In the data rows, 128 means zero.
Here are some points, one per row:
[103 68 96 231 174 125 103 154 143 125 125 131 130 124 93 202 144 129
 202 111 92 88 114 170 119 123 81 114 143 88 75 150 158 88 194 146
 146 97 202 176 159 104 110 96 131 116 154 172 176 153 41 71]
[255 46 77 78 84 149 51 229 65 105 100 200 179 124 86 116 113 152
 133 138 101 113 136 105 139 117 102 102 125 129 178 176 176 123 124 147
 98 156 144 147 135 109 131 107 167 122 130 148 122 132 135 117]
[135 119 129 116 142 163 210 86 77 133 71 89 47 198 114 141 183 122
 83 228 70 90 124 91 116 101 86 126 98 191 149 109 142 146 130 162
 149 122 156 140 125 125 147 47 168 138 123 115 75 115 117 105]
[139 132 111 101 106 121 116 119 150 122 164 97 66 139 132 163 125 52
 114 102 147 132 166 138 161 72 144 128 168 138 142 160 210 193 140 127
 136 108 217 66 91 219 169 203 127 94 178 111 162 170 164 81]
[180 108 80 165 180 103 144 95 128 147 136 126 140 146 90 125 125 113
 122 133 141 117 117 89 210 151 140 215 119 109 195 74 117 59 138 130
 164 65 120 66 130 92 141 128 54 46 137 163 111 148 156 159]
[113 169 101 145 195 110 93 121 78 145 162 191 89 151 161 151 195 73
 99 134 104 156 105 187 130 193 151 40 140 134 180 173 153 113 98 125
 107 154 62 86 120 126 124 135 66 171 138 157 90 150 85 113]
[108 237 86 28 116 160 206 135 118 107 129 183 147 166 132 210 54 118
 187 131 59 156 141 147 166 124 123 140 71 99 91 150 83 104 100 45
 116 120 119 111 165 123 174 136 177 74 76 140 176 108 80 121]
[157 110 184 125 74 87 139 127 145 179 128 108 135 222 112 99 103 154
 169 72 121 116 142 160 150 130 150 33 136 158 93 109 104 71 101 122
 152 125 116 112 92 111 160 133 76 126 164 165 80 38 169 66]
[125 166 83 75 106 144 79 127 172 156 115 114 198 164 165 116 150 74
 118 158 155 159 147 166 85 155 87 194 118 159 127 70 138 172 164 160
 159 101 83 126 186 90 91 107 94 153 148 163 168 123 160 34]
[133 148 151 85 180 114 126 119 123 72 169 118 150 126 173 68 200 181
 149 107 98 166 51 71 103 130 183 155 72 106 111 165 106 121 97 137
 179 103 189 162 104 135 83 165 195 124 206 211 101 137 127 85]
[83 145 181 75 139 91 158 142 132 93 121 162 202 106 111 140 230 146
 115 189 118 162 165 97 144 120 109 67 182 145 141 105 132 109 213 142
 127 149 154 125 147 113 155 167 92 80 173 101 162 103 133 184]
[142 150 92 164 74 124 209 122 80 107 130 149 162 135 179 61 70 24
 110 158 176 122 86 126 97 122 95 120 165 152 49 124 167 99 130 68
 147 177 169 166 114 141 137 122 89 140 173 159 110 196 143 178]
[95 78 89 136 92 139 159 110 174 78 183 198 116 186 152 111 132 126
 160 127 152 95 145 128 159 94 209 133 112 145 155 108 93 172 190 145
 28 80 131 150 171 106 132 126 111 199 143 118 65 115 118 145]
[178 96 196 74 161 194 206 116 122 127 168 130 95 77 194 217 150 145
 233 145 235 121 192 169 112 117 102 137 128 118 158 112 137 119 103 51
 113 131 95 108 57 47 100 120 165 148 121 157 164 139 143 131]
[117 69 138 91 152 121 61 77 131 166 202 148 127 192 97 167 113 114
 113 174 134 143 74 107 80 67 70 121 138 122 157 100 34 113 120 99
 115 138 103 208 102 175 106 179 106 106 105 104 112 151 133 123]
[110 108 178 120 128 136 126 58 87 103 157 41 190 116 88 114 119 115
 113 97 99 78 121 154 162 191 94 73 89 133 160 166 125 195 158 91
 135 93 110 177 168 87 201 144 133 160 129 132 142 183 176 124]
[105 170 173 95 41 96 78 118 107 46 131 80 75 136 100 130 99 147
 78 153 174 154 85 205 144 151 115 137 176 114 189 114 135 66 132 109
 112 63 152 135 143 135 65 72 146 104 157 137 114 104 90 152]
[132 142 203 99 157 246 76 108 122 109 73 197 56 154 160 104 73 180
 157 135 145 168 121 111 133 129 183 157 211 127 73 161 109 127 164 117
 174 101 75 124 82 71 222 84 116 109 124 97 179 201 123 118]
[132 132 91 195 108 121 184 119 222 110 185 131 142 119 97 122 99 131
 91 147 108 219 172 111 208 124 120 83 184 108 119 103 150 144 122 139
 163 160 66 154 83 145 96 109 233 136 120 143 88 196 157 94]
[97 141 103 149 80 86 146 58 79 253 147 188 143 84 142 60 147 150
 140 78 155 143 127 129 124 136 146 129 114 163 214 148 113 147 205 126
 137 124 160 126 77 169 128 64 177 99 67 134 198 96 97 115]
[157 143 168 161 182 46 140 137 152 100 50 182 129 134 114 90 164 101
 139 161 171 84 160 189 140 135 83 149 107 129 98 173 51 189 87 144
 101 51 93 132 120 202 124 113 143 101 133 139 126 137 155 133]
[138 127 141 89 133 122 166 107 182 120 102 187 86 112 114 151 105 121
 36 40 151 144 104 105 87 171 74 81 65 104 78 146 121 106 153 185
 90 123 193 103 122 51 66 128 98 97 71 62 113 173 180 95]
[140 147 196 215 169 120 165 176 126 84 65 192 147 113 194 220 26 170
 90 126 93 90 107 129 63 159 192 148 162 143 240 78 137 150 139 97
 207 149 161 157 176 183 110 197 131 172 81 126 124 82 195 99]
[129 136 154 129 114 86 95 152 108 158 124 113 11 98 105 65 172 111
 77 130 149 113 201 127 210 71 144 191 125 111 75 168 132 131 140 69
 162 213 122 206 202 56 99 223 111 132 34 181 122 90 103 104]
[125 127 88 124 170 133 136 114 160 175 110 86 206 176 184 132 165 201
 28 154 158 116 112 175 133 99 137 152 140 66 111 188 180 70 119 107
 60 125 153 142 93 150 189 106 135 173 75 130 131 98 156 146]
[152 208 92 132 71 76 136 162 93 87 126 42 117 121 149 183 108 175
 118 105 147 82 135 58 104 86 129 114 120 104 132 148 43 118 183 244
 119 148 61 113 77 144 145 136 78 177 110 187 164 189 108 138]
[83 76 166 102 152 160 137 189 110 135 189 132 116 97 116 99 108 127
 107 140 165 127 147 131 139 187 124 145 68 224 90 88 143 13 112 201
 109 126 99 115 172 224 169 150 155 139 108 144 155 152 132 118]
[128 82 150 67 167 40 131 118 74 158 70 107 137 84 94 139 111 114
 181 96 102 170 50 133 122 100 158 163 163 78 84 40 188 156 161 132
 44 155 91 89 159 145 147 117 160 156 116 130 83 152 124 109]
[19 127 88 125 110 138 65 138 121 127 93 145 187 64 123 165 106 181
 164 140 196 82 124 84 135 123 100 128 104 151 101 162 189 164 98 122
 158 109 127 130 79 117 130 135 108 72 124 141 0 112 102 95]
[86 61 96 175 104 188 154 161 86 114 79 109 145 128 121 148 149 60
 32 28 150 180 162 147 96 102 124 147 148 98 121 105 59 145 130 117
 138 137 84 113 97 119 166 163 201 93 205 145 111 91 105 148]
[162 162 133 174 113 153 95 171 156 136 125 83 109 112 177 78 164 95
 144 172 195 100 75 56 153 182 139 53 122 46 134 31 96 170 64 137
 81 151 162 149 154 105 188 141 143 87 92 73 164 87 70 83]
[145 124 109 166 56 182 62 37 149 70 101 173 121 52 100 148 207 163
 138 136 86 119 107 109 139 104 122 119 57 114 73 77 137 102 122 72
 152 148 134 72 126 198 120 113 106 184 128 160 132 115 156 129]
[125 174 111 156 161 134 97 127 133 80 148 112 152 207 123 106 154 170
 119 46 98 65 123 139 162 144 84 186 182 242 110 73 136 158 112 84
 68 203 135 101 79 116 77 143 149 106 133 97 160 146 108 144]
[108 112 214 140 105 123 158 255 201 187 141 125 133 127 112 137 92 130
 112 150 85 121 74 85 125 179 88 194 109 98 169 168 108 171 165 47
 191 140 133 47 96 149 112 120 95 239 151 90 114 112 86 146]
[126 88 110 167 148 76 112 59 67 89 150 123 135 135 119 137 60 118
 129 211 136 168 138 124 137 169 140 156 91 134 76 162 137 143 132 178
 120 141 122 114 74 85 107 161 124 162 172 58 187 25 135 129]
[147 164 185 159 112 105 127 140 90 137 176 143 134 118 217 134 135 128
 146 26 70 153 185 61 131 89 40 180 145 92 142 128 181 112 85 169
 162 61 98 178 170 164 139 93 89 181 136 23 97 96 107 158]
[91 148 102 128 147 117 140 113 165 160 44 114 110 147 38 105 110 161
 150 104 176 176 176 60 90 123 151 109 86 162 186 140 155 87 51 92
 84 127 133 183 169 138 117 140 105 185 219 118 198 168 109 139]
[54 153 135 127 202 162 78 143 122 113 130 101 139 69 125 88 77 68
 167 126 90 126 153 144 161 57 123 119 133 100 174 147 69 104 106 164
 94 217 184 91 138 114 109 27 118 142 148 132 111 108 217 114]
[88 53 101 132 90 113 115 174 116 66 69 74 153 167 117 94 178 67
 223 121 80 170 120 109 80 137 174 117 148 138 142 155 163 114 87 126
 142 88 126 113 83 127 87 131 121 121 0 116 148 145 163 166]
[132 94 156 111 75 131 146 91 199 139 169 120 128 100 131 121 123 112
 114 145 63 65 164 154 48 183 207 176 105 69 150 132 166 161 79 172
 110 213 93 176 114 143 144 76 81 19 151 140 143 122 70 162]
[142 174 114 75 148 168 133 142 102 195 140 146 152 91 47 149 138 106
 96 136 99 92 144 163 153 148 186 110 192 133 74 70 106 159 69 188
 162 58 178 175 77 114 80 131 108 191 126 135 133 112 121 190]
[175 160 110 138 91 81 92 106 199 196 123 103 128 91 142 168 170 95
 161 128 132 62 77 155 86 123 195 139 136 187 119 184 102 57 134 142
 162 160 104 124 175 95 156 119 232 108 159 24 98 147 152 168]
[134 75 67 101 173 90 95 145 107 148 158 80 95 158 175 152 108 193
 100 128 157 132 168 107 126 161 157 63 134 130 67 121 99 194 134 77
 170 120 127 85 214 169 88 47 118 98 140 131 140 127 159 198]
[153 116 131 157 124 164 163 117 124 146 116 86 145 100 148 43 112 201
 136 166 135 162 114 242 149 32 129 105 89 131 146 122 121 163 87 182
 174 160 139 75 200 98 100 214 90 101 96 73 118 172 30 142]
[170 199 99 160 155 221 154 138 160 156 162 99 60 91 95 92 94 142
 166 127 91 163 105 115 47 148 71 113 142 138 112 178 158 140 190 125
 44 70 87 112 145 130 118 189 135 76 112 178 102 44 172 189]
These points spread out most along one direction. Take the direction at right angles to it along which they spread out most. Go by this last direction. How far along it is each point below, from 0 to 99? The average is 50, and the first point in the table lies past the average. One standard deviation of the points above along it is 16.
[88 53 101 132 90 113 115 174 116 66 69 74 153 167 117 94 178 67
 223 121 80 170 120 109 80 137 174 117 148 138 142 155 163 114 87 126
 142 88 126 113 83 127 87 131 121 121 0 116 148 145 163 166] 60
[178 96 196 74 161 194 206 116 122 127 168 130 95 77 194 217 150 145
 233 145 235 121 192 169 112 117 102 137 128 118 158 112 137 119 103 51
 113 131 95 108 57 47 100 120 165 148 121 157 164 139 143 131] 0
[19 127 88 125 110 138 65 138 121 127 93 145 187 64 123 165 106 181
 164 140 196 82 124 84 135 123 100 128 104 151 101 162 189 164 98 122
 158 109 127 130 79 117 130 135 108 72 124 141 0 112 102 95] 57
[132 94 156 111 75 131 146 91 199 139 169 120 128 100 131 121 123 112
 114 145 63 65 164 154 48 183 207 176 105 69 150 132 166 161 79 172
 110 213 93 176 114 143 144 76 81 19 151 140 143 122 70 162] 53
[117 69 138 91 152 121 61 77 131 166 202 148 127 192 97 167 113 114
 113 174 134 143 74 107 80 67 70 121 138 122 157 100 34 113 120 99
 115 138 103 208 102 175 106 179 106 106 105 104 112 151 133 123] 54
[103 68 96 231 174 125 103 154 143 125 125 131 130 124 93 202 144 129
 202 111 92 88 114 170 119 123 81 114 143 88 75 150 158 88 194 146
 146 97 202 176 159 104 110 96 131 116 154 172 176 153 41 71] 57
[135 119 129 116 142 163 210 86 77 133 71 89 47 198 114 141 183 122
 83 228 70 90 124 91 116 101 86 126 98 191 149 109 142 146 130 162
 149 122 156 140 125 125 147 47 168 138 123 115 75 115 117 105] 54
[140 147 196 215 169 120 165 176 126 84 65 192 147 113 194 220 26 170
 90 126 93 90 107 129 63 159 192 148 162 143 240 78 137 150 139 97
 207 149 161 157 176 183 110 197 131 172 81 126 124 82 195 99] 65
[162 162 133 174 113 153 95 171 156 136 125 83 109 112 177 78 164 95
 144 172 195 100 75 56 153 182 139 53 122 46 134 31 96 170 64 137
 81 151 162 149 154 105 188 141 143 87 92 73 164 87 70 83] 50
[147 164 185 159 112 105 127 140 90 137 176 143 134 118 217 134 135 128
 146 26 70 153 185 61 131 89 40 180 145 92 142 128 181 112 85 169
 162 61 98 178 170 164 139 93 89 181 136 23 97 96 107 158] 67
[175 160 110 138 91 81 92 106 199 196 123 103 128 91 142 168 170 95
 161 128 132 62 77 155 86 123 195 139 136 187 119 184 102 57 134 142
 162 160 104 124 175 95 156 119 232 108 159 24 98 147 152 168] 55
[129 136 154 129 114 86 95 152 108 158 124 113 11 98 105 65 172 111
 77 130 149 113 201 127 210 71 144 191 125 111 75 168 132 131 140 69
 162 213 122 206 202 56 99 223 111 132 34 181 122 90 103 104] 40
